In the rows, zero is written as 128.
Rotation paths and how fast each direction turns (degrees per step):
Each turn is a multiple of 5 degrees from 10 to 175, or 0.
Each row of a path follows its step; steps can be skipped.

step 7: [127 126 126 133 132 126 115 130 127 131 130 137 125 132 132 126 133 122
 135 118 143 129 127 135 128 143 135 134 128 122 130 129 137 138 123 133
 137 113 121 125 138 121 123]
step 8: [132 129 128 138 127 116 125 127 123 136 126 117 138 130 129 126 127 125
 114 130 126 119 136 131 133 130 120 136 132 125 139 121 137 134 127 136
 141 115 132 124 124 135 122]
step 12: [136 125 129 118 132 126 136 143 123 132 133 134 126 120 125 131 127 117
 132 121 124 132 127 136 145 124 126 130 128 126 137 129 131 144 129 132
 137 123 131 134 128 117 129]
step 16: [126 132 128 125 134 131 116 135 129 131 123 128 133 124 136 137 122 138
 125 132 137 127 125 123 129 125 122 137 116 119 123 125 137 133 126 142
 135 112 122 135 134 124 119]
step 23: [126 116 129 124 125 126 117 137 126 125 134 127 134 131 116 138 131 117
 134 125 132 123 130 116 130 131 127 135 132 131 127 118 125 140 138 132
 136 132 121 129 128 118 114]
step 25: [133 133 131 137 133 125 123 131 121 127 138 120 145 127 131 128 117 127
 124 136 122 125 131 138 134 133 119 128 127 116 120 121 147 129 123 134
 133 121 125 127 131 132 128]
step 30: [139 117 123 128 126 138 121 132 113 127 134 136 129 127 114 120 121 122
 131 129 128 126 120 143 131 134 133 133 119 125 123 128 131 123 122 124
 134 128 121 117 128 126 122]
Speeds:
[131 127 124 129 128 128 127 125 130 128 125 128 125 129 128 126 128 125
 126 127 127 128 131 131 127 132 128 126 129 131 130 126 125 127 128 127
 129 125 124 126 125 129 127] | 110
[129 124 126 127 130 131 125 128 129 127 125 128 126 129 127 130 128 130
 129 129 124 130 127 125 126 127 127 125 127 127 129 128 127 126 128 132
 131 130 131 131 127 126 125] | 60
[127 127 124 126 127 125 128 129 129 124 127 127 128 127 129 124 125 129
 132 130 130 125 129 131 129 127 130 126 129 127 126 127 129 126 124 129
 128 133 127 128 127 130 128] | 90
[126 130 129 128 125 128 123 125 128 129 127 128 128 122 128 129 128 128
 127 123 126 128 128 128 129 130 133 130 126 127 127 129 126 126 125 128
 130 130 128 129 128 128 131] | 170
[132 123 131 129 125 127 124 125 125 131 128 128 130 129 129 126 126 127
 130 127 127 128 126 128 128 127 128 126 130 125 131 126 130 127 128 126
 126 127 131 127 129 130 129] | 65
[127 127 126 128 131 130 126 130 129 127 130 129 128 127 128 126 127 130
 128 129 123 128 131 126 129 128 127 129 127 129 127 127 131 127 130 126
 128 126 128 126 126 129 135] | 90

step 0: [127 129 121 125 125 128 117 132 122 124 137 131 130 136 132 133 123 118
 134 132 129 127 129 125 135 129 109 125 125 125 128 124 132 132 125 116
 127 119 132 119 131 116 122]
step 2: [128 123 139 139 128 136 129 121 130 127 131 133 132 127 121 128 122 134
 121 128 131 129 127 129 129 131 137 116 132 144 133 126 136 120 139 129
 121 140 121 128 129 125 135]
step 5: [123 130 117 134 128 138 130 133 123 125 134 133 128 124 134 132 125 126
 117 131 126 118 130 127 122 132 123 126 124 136 136 130 140 121 120 137
 120 118 132 121 117 129 132]
step 7: [134 131 135 128 127 125 131 132 127 131 126 124 128 127 131 124 131 120
 138 119 136 129 128 133 129 130 142 139 141 135 134 128 118 123 135 124
 127 141 120 132 116 125 128]
step 14: [137 114 131 130 124 126 140 122 133 121 127 130 135 136 126 122 129 128
 125 137 114 137 125 124 121 127 124 124 119 121 136 134 133 133 130 136
 130 125 138 122 124 127 128]
step 22: [130 119 124 138 124 126 123 117 131 124 139 136 123 121 130 129 126 132
 130 117 124 137 129 123 128 136 128 122 132 127 139 125 127 119 133 130
 117 120 121 121 122 126 137]
step 28: [122 125 135 126 118 118 136 130 125 125 122 128 131 131 135 124 120 127
 123 131 127 128 118 128 142 131 130 131 125 130 121 129 126 119 121 132
 120 148 125 133 125 126 122]
Speeds:
[126 127 130 132 132 128 127 129 133 127 126 131 128 126 131 128 123 127
 126 126 129 131 128 131 128 127 127 129 127 128 131 130 130 129 126 129
 126 129 126 130 126 128 127] | 125
[127 125 129 126 128 127 129 128 129 128 129 126 125 128 127 125 130 132
 132 131 127 129 129 132 128 130 130 129 130 125 132 127 131 127 128 130
 128 126 126 129 130 126 129] | 140
[125 126 123 129 124 127 128 128 129 128 128 130 132 130 128 126 130 129
 125 128 127 130 128 129 128 127 130 127 125 130 128 124 130 125 128 128
 126 130 127 128 125 127 130] | 125
[129 130 130 130 131 128 125 129 126 128 130 126 130 128 132 131 128 130
 128 127 127 127 129 127 125 129 127 126 129 129 132 125 128 124 127 126
 129 130 124 125 130 128 131] | 20
[126 127 126 128 128 126 129 130 127 128 129 121 127 124 130 127 128 132
 125 127 127 126 130 128 131 127 127 127 126 126 126 131 127 127 126 126
 127 129 128 130 129 129 125] | 145
[128 128 127 130 131 127 123 124 124 128 129 127 129 125 124 128 128 129
 126 128 130 131 129 130 128 125 128 132 130 126 128 127 124 128 128 129
 129 127 129 128 126 126 129] | 80

step 2: [117 140 130 126 133 129 138 136 130 118 130 141 129 126 137 127 122 130
 135 131 128 123 127 123 129 120 136 135 132 138 130 138 125 129 133 125
 125 142 127 131 126 119 118]
step 5: [137 128 119 131 135 132 134 124 139 130 126 131 125 123 134 127 132 134
 130 117 127 141 137 119 123 134 140 121 127 122 137 123 134 128 125 117
 121 130 127 123 140 130 134]
step 9: [132 128 125 138 134 127 127 121 137 120 134 134 132 130 119 133 120 127
 139 118 128 129 128 115 143 123 137 131 133 133 136 126 134 135 133 120
 127 127 124 130 131 140 124]
step 24: [121 140 142 142 120 128 118 129 126 116 120 131 127 127 130 133 122 137
 127 116 128 128 123 129 128 129 122 132 131 137 128 129 129 127 125 118
 130 123 139 130 118 126 136]
step 27: [134 129 125 129 144 129 131 117 127 130 125 128 121 130 125 123 126 141
 134 121 135 140 132 128 139 124 128 134 132 141 123 134 122 128 136 136
 118 129 118 134 127 125 124]
step 28: [135 137 126 122 116 119 127 130 138 131 115 127 122 127 130 116 127 138
 120 126 125 133 132 123 128 135 132 134 136 132 115 136 128 126 130 120
 123 122 135 132 126 122 134]
step 32: [139 126 130 112 138 128 130 130 139 132 126 129 126 124 128 129 122 126
 135 129 128 133 140 117 130 134 138 128 136 134 125 129 118 132 128 132
 123 122 123 139 137 119 130]
Speeds:
[125 128 131 128 127 131 127 130 128 125 129 126 131 128 129 128 127 130
 130 129 127 124 127 125 130 129 127 125 123 129 124 128 130 131 128 127
 130 131 127 129 127 128 127] | 65
[125 128 130 128 126 128 128 128 126 127 128 130 126 128 126 132 129 126
 130 126 128 122 130 125 126 123 130 128 128 129 130 131 129 126 128 131
 126 126 128 129 129 131 130] | 65
[129 128 129 127 131 130 126 129 125 132 129 129 130 126 127 130 130 125
 126 127 126 126 127 126 127 130 128 126 131 129 131 128 130 127 130 124
 128 131 126 127 130 123 130] | 25
[129 129 126 128 127 123 129 130 126 127 127 126 128 127 129 127 125 132
 131 126 126 127 127 127 123 130 127 126 131 124 128 128 131 129 131 128
 129 129 130 128 130 130 128] | 155
[129 129 132 129 122 128 128 130 128 126 128 127 130 127 128 131 127 130
 123 129 126 128 131 132 128 126 127 127 131 128 127 127 128 128 130 128
 127 127 128 124 125 126 127] | 160

step 4: [126 119 127 118 120 135 135 127 125 114 133 129 135 135 125 125 119 130
 135 133 124 131 123 133 121 143 126 128 122 137 125 122 123 116 122 120
 138 132 137 120 128 136 131]
step 5: [145 126 128 121 125 123 123 135 126 129 126 132 130 125 125 117 135 131
 128 120 132 121 119 114 133 115 127 130 125 117 129 123 142 135 134 121
 135 139 120 123 128 129 130]
step 14: [140 122 119 136 139 119 133 130 119 131 135 121 139 122 124 139 134 129
 122 115 127 121 123 135 120 126 134 130 115 122 130 126 128 126 133 135
 129 123 126 131 137 134 122]
step 18: [120 134 121 134 126 123 136 126 131 133 146 132 132 124 118 122 122 132
 129 128 126 144 131 125 128 123 129 127 116 118 130 131 131 134 129 140
 132 129 139 132 132 135 118]
step 27: [133 122 129 121 123 131 121 126 130 127 126 136 136 138 132 133 128 135
 133 142 138 139 140 133 116 115 124 123 120 131 130 131 121 133 137 133
 137 141 122 128 128 133 126]
step 29: [125 135 125 114 122 129 140 126 130 131 123 117 123 130 119 129 129 118
 133 121 127 125 129 136 122 132 134 137 124 132 117 121 131 131 141 120
 121 130 138 140 136 135 134]
step 32: [141 122 135 124 129 124 131 131 134 125 123 134 121 127 135 133 139 118
 128 111 124 130 135 118 132 123 132 132 135 118 120 135 129 133 135 126
 127 128 134 129 140 141 130]
Speeds:
[127 125 129 129 128 130 125 127 129 128 126 125 129 131 129 129 129 128
 129 125 130 131 128 129 126 128 127 133 127 127 127 125 129 131 125 124
 128 126 126 129 127 131 125] | 145
[129 127 128 127 126 130 128 127 130 129 125 130 127 125 130 129 130 125
 128 128 126 129 131 129 127 128 127 127 130 128 125 129 128 125 126 133
 126 125 123 131 126 131 130] | 85
[128 129 131 132 126 127 125 128 127 126 124 127 126 125 128 132 130 131
 124 128 128 132 128 128 127 126 128 128 130 128 127 128 124 128 130 128
 128 129 131 129 130 128 127] | 85
[129 130 129 127 125 126 129 128 126 129 126 126 128 132 126 130 128 130
 130 126 126 126 127 128 124 129 131 128 124 130 127 132 125 125 126 127
 130 124 127 128 131 127 129] | 145

step 5: [128 135 124 112 125 124 134 137 124 121 116 130 121 123 133 143 127 128
 116 136 126 122 129 131 126 122 125 135 125 127 116 134 123 126 120 134
 127 125 142 124 124 139 128]
step 12: [126 133 126 132 125 136 127 137 128 119 121 125 121 120 137 120 125 115
 133 118 122 131 126 125 121 138 131 118 127 122 142 131 124 123 137 125
 120 116 142 122 128 129 137]
step 18: [123 146 125 132 128 125 119 131 139 124 120 120 121 130 128 133 125 129
 125 139 121 130 122 126 139 123 132 132 140 126 119 135 118 126 127 128
 127 124 126 117 132 121 144]
step 19: [131 139 123 125 128 120 120 132 122 124 126 130 138 131 125 127 136 127
 115 129 128 142 131 129 121 127 135 131 133 114 121 146 135 120 130 142
 126 126 130 126 121 131 123]
step 20: [130 127 121 124 129 124 130 134 120 128 113 118 126 120 116 123 123 123
 121 123 134 120 133 125 120 143 128 125 121 125 137 137 132 124 122 130
 121 121 133 141 136 139 130]
step 29: [118 130 127 131 137 139 136 119 126 124 127 119 127 130 130 138 114 127
 119 120 130 139 124 124 128 130 137 131 133 119 132 130 127 134 112 132
 132 132 141 128 125 136 137]
step 30: [112 123 124 138 126 121 124 135 122 120 131 115 124 122 138 118 137 120
 127 123 133 140 120 123 119 129 128 129 131 131 125 131 123 138 130 134
 126 127 140 126 139 126 120]
Speeds:
[124 131 129 127 131 129 130 127 130 129 127 123 131 124 129 129 129 130
 128 128 127 129 129 131 129 127 127 130 129 130 125 128 128 128 133 127
 126 131 130 128 125 128 128] | 130
[131 125 129 126 126 129 131 130 130 130 127 126 126 129 128 129 132 129
 130 132 128 126 128 127 128 125 129 131 130 124 126 131 126 124 128 130
 127 130 127 125 126 126 128] | 80
[129 129 125 128 129 127 127 128 127 131 126 131 127 128 130 127 126 127
 130 125 129 126 127 131 124 127 128 131 127 129 129 132 130 125 131 127
 125 129 129 124 129 130 125] | 95
[127 127 126 126 129 127 127 127 131 130 127 127 126 128 130 128 125 129
 126 128 123 125 125 133 127 131 128 129 131 127 129 124 127 126 127 129
 131 126 126 127 129 131 132] | 135
[128 130 128 128 129 128 127 128 129 129 127 130 128 124 128 129 130 131
 126 131 132 127 124 128 129 129 129 127 127 132 127 133 130 127 127 132
 131 125 128 130 129 127 129] | 25

step 5: [130 119 121 126 142 123 132 114 141 126 127 137 130 127 123 129 132 134
 125 128 134 138 126 125 114 131 124 120 133 134 126 127 129 127 132 126
 140 132 125 128 114 136 131]
step 7: [124 120 116 126 133 132 130 125 125 129 128 121 139 118 124 131 130 116
 127 133 126 128 127 139 122 138 134 135 123 117 125 120 136 131 113 136
 124 125 124 129 134 139 125]
step 13: [120 118 118 121 122 118 133 128 117 134 130 128 126 130 124 122 112 127
 129 121 130 126 132 116 120 132 126 121 135 135 135 135 129 128 133 135
 111 129 130 130 123 130 125]
step 26: [139 111 135 134 141 136 132 124 118 127 126 123 129 129 129 136 119 132
 127 125 126 137 124 130 132 123 129 137 137 120 122 128 137 120 129 131
 131 135 130 134 120 137 127]
step 28: [120 132 121 129 142 137 122 120 132 129 133 126 136 120 120 125 129 123
 127 121 137 119 134 122 124 121 139 120 131 134 133 129 143 117 132 131
 125 132 127 129 137 132 130]
step 31: [126 123 133 116 137 131 130 129 132 130 126 133 128 126 127 116 117 133
 131 125 125 113 137 120 121 126 129 121 119 124 117 132 135 132 127 119
 120 119 131 134 122 130 140]
step 32: [127 128 130 114 132 123 123 133 134 129 129 126 133 130 113 137 130 115
 123 123 140 132 119 131 124 120 135 129 130 134 134 143 119 123 131 133
 124 130 125 132 121 124 139]
Speeds:
[125 130 128 129 130 124 127 129 129 129 127 130 131 131 126 129 129 129
 129 129 133 127 132 129 127 128 127 128 132 128 130 129 129 129 129 128
 127 130 124 130 132 126 130] | 90
[125 129 131 129 126 129 123 126 127 127 127 129 127 130 126 124 129 127
 129 129 126 126 130 130 130 127 132 126 131 127 125 127 132 129 126 131
 130 125 128 128 127 129 127] | 135
[130 128 124 127 128 129 129 130 128 126 126 122 131 133 130 127 129 127
 128 130 127 128 129 131 127 127 130 127 129 129 131 127 130 126 128 128
 124 130 128 131 127 129 124] | 55
[129 131 126 129 129 130 130 130 124 131 128 127 130 127 130 125 129 131
 128 127 129 131 124 126 128 128 129 128 132 125 127 128 128 133 126 131
 130 128 126 127 129 127 126] | 25
[131 127 129 125 127 128 129 127 127 127 129 128 128 128 131 129 128 125
 126 130 128 128 133 125 124 129 131 127 129 126 128 128 128 133 130 126
 129 125 129 127 129 124 126] | 175
[130 129 124 130 127 132 129 129 129 133 130 130 127 126 125 127 128 128
 128 132 129 127 130 128 127 127 125 124 130 128 128 128 128 128 129 125
 129 126 130 132 127 131 127] | 125

step 4: [124 125 123 138 132 123 135 130 132 134 122 122 124 129 132 131 127 123
 126 137 131 129 133 133 132 121 114 126 130 121 137 129 128 119 113 120
 113 126 126 122 129 128 131]
step 5: [129 123 132 129 133 116 133 135 136 136 121 131 128 128 114 112 129 137
 119 125 129 118 127 122 131 123 119 126 127 127 129 132 133 132 126 136
 120 127 124 132 127 126 123]
step 7: [135 134 129 131 137 125 130 135 138 138 118 127 128 132 135 127 132 135
 130 135 128 126 127 131 124 125 125 126 117 121 126 130 130 141 126 117
 131 134 129 131 111 132 131]
step 11: [125 131 122 126 128 130 140 140 133 128 121 131 125 135 116 118 129 131
 122 129 130 126 132 133 131 118 120 133 116 129 125 126 136 132 117 124
 134 128 137 135 133 127 126]
step 20: [129 131 127 127 135 126 125 131 127 142 125 123 124 122 135 122 120 121
 124 136 131 124 124 127 127 132 130 129 125 127 129 142 132 132 110 128
 124 138 131 132 116 130 123]
step 22: [123 124 135 128 137 127 133 127 126 140 132 117 124 124 115 130 123 137
 125 134 125 128 138 123 128 123 120 125 125 129 137 126 126 135 122 131
 123 128 124 117 116 124 123]
step 28: [132 125 125 125 142 122 139 131 121 132 133 125 123 124 124 127 132 127
 117 124 121 132 133 129 120 127 121 134 113 123 132 130 133 133 123 131
 126 119 138 127 123 129 118]
Speeds:
[128 128 132 130 130 130 129 125 128 128 125 129 128 133 130 128 126 129
 129 127 130 125 131 130 128 126 125 126 130 130 130 128 126 126 130 127
 130 129 127 126 123 128 132] | 145
[128 129 126 127 132 126 128 129 127 127 130 126 129 127 130 132 135 130
 130 128 129 129 130 130 128 126 127 126 127 130 131 127 126 130 129 127
 124 126 129 125 126 130 129] | 120
[126 129 132 125 132 128 131 129 127 127 130 129 128 127 125 124 128 128
 130 127 127 126 130 126 128 131 129 131 129 129 128 127 129 128 132 127
 125 124 129 126 129 124 127] | 110

step 7: [125 132 128 127 134 118 130 141 138 125 136 131 125 124 124 128 124 131
 111 131 120 119 136 136 131 126 128 118 123 133 125 127 125 134 127 121
 132 131 125 129 141 114 127]
step 10: [118 132 122 123 130 133 125 137 118 129 127 127 120 128 129 120 138 123
 125 118 134 135 128 133 124 119 130 112 137 125 123 131 129 136 135 135
 129 119 121 131 132 114 130]
step 13: [135 125 128 134 125 133 126 126 126 131 124 124 129 122 116 116 122 112
 134 128 119 139 120 129 132 126 135 128 145 124 134 139 129 126 127 135
 129 119 122 133 124 135 128]
step 19: [121 131 135 124 134 125 122 135 134 126 133 129 127 139 131 125 132 133
 138 125 141 136 125 133 129 135 126 129 117 142 114 131 127 119 142 125
 129 139 126 128 125 123 129]
step 24: [120 131 129 128 132 125 123 125 132 121 128 140 136 123 131 123 120 129
 129 117 126 127 130 128 141 116 125 131 130 120 146 127 120 127 122 126
 119 127 120 128 131 144 128]
step 30: [123 131 120 128 128 133 134 136 118 128 127 140 129 139 114 129 140 126
 127 132 135 129 122 122 128 135 128 138 126 124 117 135 127 137 132 132
 129 121 134 124 121 117 125]
step 31: [121 135 131 126 131 132 136 124 117 130 114 132 131 136 130 127 134 121
 129 138 137 138 122 116 134 129 135 136 122 135 129 128 131 134 122 129
 122 129 143 125 120 133 125]
Speeds:
[129 128 129 127 131 130 129 126 123 127 129 128 129 126 129 127 126 129
 127 124 128 129 130 126 128 126 124 124 129 128 128 128 128 130 128 125
 130 129 123 127 132 128 127] | 25
[129 127 130 127 128 129 125 126 127 124 127 128 131 127 130 125 126 128
 129 129 127 128 121 127 129 126 127 128 128 129 129 126 129 127 125 134
 128 128 129 129 130 130 131] | 95
[130 126 131 130 130 129 132 130 128 125 132 128 129 125 132 126 128 128
 129 130 130 128 130 130 127 127 132 126 129 126 126 128 129 130 128 129
 130 125 132 130 128 128 125] | 10
[130 128 130 126 125 128 125 127 130 126 128 127 129 130 126 128 128 128
 128 129 125 127 129 128 125 125 128 129 130 126 130 130 126 127 129 125
 127 126 129 129 131 133 124] | 35
[125 131 125 126 127 128 130 129 127 125 127 130 131 131 125 128 124 129
 127 130 130 124 131 129 129 128 129 126 128 127 130 126 127 132 126 129
 127 125 127 125 127 130 128] | 110
